In the rows, 128 means zero.
Rows swapped in pairs by one turn or mirror: which row each one swaps with
The rows were stretched afterwards, more along some directions than others.
Vezev: [131 129 187 134 108 150 146 123 102 124 157 146 145 127 132 125 145 160
 149 102 120 158 121]
Norif: [108 148 139 122  93 149 140 115 147 136 116  98 105 151 134 119 112  90
 125 127 152 123  73]
Duvi: [ 91 128 141 156 107 177 131 113 169 122 109 132 106 134  85 148 117 105
 110 121 133 115  95]
nisar: [114 134 121 138  89 140 131 135 125 116 139  80 116 115 104 144 151 106
 121 143 119 108 101]
Piv: [107 150 127 157 141 144 127 123 132 149 144  96 122 134 125 123 101 113
 157 126 122 128 116]
femib: [144 119 142 109 139 136 137 142  99 133 165 108 122 120 157 120 116 136
 135 108 134 135 136]
Zuf: [122 115 100 110  99 147 146 137 142 113 108 104 120 100  85 129 159 107
 102 118 135  98 103]
Nomoz: [138 143  94 110 148 119 102 134 121 110 120 105 113 108 113 124  96 126
 123 136 156 132 109]
bis: [112 124 181 132  97 152 138 119 132 111 163  84 131 102 131 137 135 101
 126 102 103 154 111]
Zese: [133 137 165 165 132 144 133 134 128 117 156  78 142 117 132 107 138 117
 155 102 133 134 108]
Buke: [114 128 109 124 106 143 114 101 118 126 123 127  97 135 121 143 111 104
 117 114 137 134 114]
kepi: [123 111 161 144 132 124 122 107 116 120 147 137 136 133 164 111 123 130
 147 106  99 156 136]
seko: [143 119 155  92 108 141 121 116 116 142 127 120 121 128 135 116 122 117
 121 131 151 176  93]
gulo: [112 133 195 118  96 178 163 134 126 129 136  96 119 129 153 121 147 125
 126 111 118 128  85]
led: [117 128 148  93 101 147 131 105 124 141 135 138 130 129 158 118 121 107
 120 110 108 148 128]
sules: [ 83 132 182 131  98 181 155 136 131 128 135 114 127 130 124 113 138 118
 128 110 111 134  87]
tuteb: [140 151 129 127 129 168 143 147 151  93 106 103 146 101  79 141 117 129
 129 114 171 106  79]
fovob: [144 130  98 126 154 147 113 153 125 116 122 131 144  97  65 134 128 124
 123 103 154 139 120]
gif: [177 147 123 105 123 145 108 125 125 127 105 126 113 123 151 130 109 121
 101 119 124 132 116]
lusir: [145 147 115 146 104 137 117 141 109 162 156  95 114 123 132 112 139 123
 121 123  88 117 143]
nikir: [110 127 157 137  86 122 165 145 110 105 140  84 136 105 173 157 152 139
 140 124  76  89 115]
Golop: [150 147 153 140 121 174 127 130 154  96 110 103 121  95  91 136 125 131
 109 100 150 127  88]
luker: [ 93 135 128 132 102 165 131 129 146 111 117 108 105 130 112 155 120 110
 126 130 137 131  85]
Vegok: [125 123 125 123 141 107 154 137 105 123 158  94 158 109 141 143 149 117
 150 115 108 109 150]
gub: [154 124 129 117 114 114 118 123 118 106 139 116 158  93 114 177 151 118
 132 122 153 144 111]
tib: [101 134 152 117 117 115 143 126 112 131 134 110 124 143 152 144 136 108
 145 145  91  92 110]
dos: [132 111 102 106 173 125 115 152 117 112 125 111 151 106 112 119 130 127
 136 118 134 112 145]
rokat: [142 129 134 155 101 133  99  98 128 120 107 128 104 138 160 113 143 112
 126 107  71 105 125]
lizad: [109 122 153 141 128 127 113 117 129 101 128 115 140 130 135 124 124 115
 139  96 108 149 106]
Gek: [122 101 158 107 124 122 144 127 103 126 146 116 149 129 141  92 144 121
 137 119 133 148 125]
gar: [ 90 132 145 109 103 138 168 114 123 108 135 129 152 140 144 132 121 124
 151 127 121 125  98]
Lep: [ 94 117 142 121 116 175 151 163 141 116  98  88 149 119 119 132 155 114
 150 105 134 106 104]
gumeb: [136 128 124 120 116 121 129 107 131 119 148 130 110 117 122 118 102 124
  99 118 118 133 136]
fumu: [ 94 144 129 121 110 170 107 119 142 124  88 131 117 117 108 161 123  87
 106 105 133 118  93]
vukem: [159 128 100 102 119  99 144 124 129 119 129 110 144 144 107 123 142 117
 132 133 147 104  98]
Nuv: [143 117 135 132 118 140 108 111 131 111  96 142 123 131  85 143 128 107
 123 115 154 116 101]
Sal: [152 128 123  99 128 177 136 146 151 125 114  91 128 117  99 118 132 109
 126 102 155 118 100]
bir: [114 123 156 134 121 160 168 145 130 133 147  95 138 139 132 156 145 115
 148 136 141  93  99]
lurep: [137 129 120 108  99 110  92 114 115 140 106 147 134 133 118 137 147 114
  98 136 108 123 118]
fup: [105 145 158 140  75 139 136 114 117 126 139  96 130 124 172 155 103 119
 146 113 113 137 112]
vaso: [135 130 121 116 120 142 131 142 117 148 115 141 116 132 114 126 133 157
 141 136 156 124 129]
Bar: [134 126 181 140 100 133 135 111 104 132 171 128 117 106 157 126 130 153
 141 104 100 172 133]
Romul: [123 121 130 119 127 158 115 126 136 127 112 137 140 128 129 115 158 126
 135 105 109 134 120]
Fifu: [122 137 167 137 104 122 112 122  92 128 144 120 122 131 173 147 128 128
 123 148 101 142 132]
geru: [137 116 146 143  92 132 114 128 119 137 169  82 131 110 128 127 169  97
 113 133  92 127 129]
gole: [177 133 124 127 147 131  97 136 102 123 170 110 140  73 112 144 125 133
 136  99 146 158 146]
rek: [112 130 153 138  93 138 136  91 123 144 135 112 127 157 137 141 102  82
 132 133 147 144  92]
vol: [108 123 141 133 127 159 131 151 120  89 123  73 139  89 147 142 147 118
 139 101 110 110 106]
tal: [141 132 145 130 122 110 108 125 100 111 136 120 164 111 144 150 141 155
 162 122 124 124 119]
fetu: [113 104 119  95 106 106 130 109 104 123 149 126 121 127 118 137 125 111
 116 144 144 133 120]
marum: [163 131  93 105 126 101 118 119 118 138 131 133 110 134 125 141 111 116
 118 145 151 129 115]
setat: [127 109 139 125 129 156 167 158 139 117 130 102 163 123 102 126 171 122
 147 115 138 110 117]
Vik: [147 162 126 106 123 142 123 131 131 116 101 143 130 125 116 153 110 134
 112 125 136 125 104]
Kipun: [135 131 150 138 122 138 151 129 111 113 159 101 167  99 114 147 170 128
 160 110 133 100 119]
melak: [152 121 120  81 112 132 147 130 113 113 122 132 114 125 128 146 134 135
 111 117 155 121 121]
kip: [138 130 103 139  91 159 112 138 134 120  91 120  90 119 109 129 140 127
  89 114 100  93 107]
mim: [145 128 136 124  94  94 124 126  99 136 138 101 113 113 164 174 146 105
 135 129 110 111 118]
mufim: [159 125 125 122 110 125 144 128 133 108 141  81 127 105 135 166 159  88
 131 120 134 107  92]
resa: [157 132 149 126 148 140 103 121 130 108 125 109 144 101 129 109 115 136
 133 117 128 164 113]
lov: [114 111 145 149 117 177 125 115 165 107 104 118 116 117 124 117 151  96
 130  74 102 131 102]
Veb: [113 125 128 116 111 170 125 143 155 125 101  94 132 115 125 144 126 113
 147 110 152 116  98]
diz: [134 122 148 127 139 130 131 138 106 105 156 121 125 100 139 127 148 149
 124  98  92 137 157]

gumeb is swapped with femib
Nomoz is swapped with Gek
vaso is swapped with Fifu
marum is swapped with kepi
melak is swapped with diz
fup is swapped with lusir

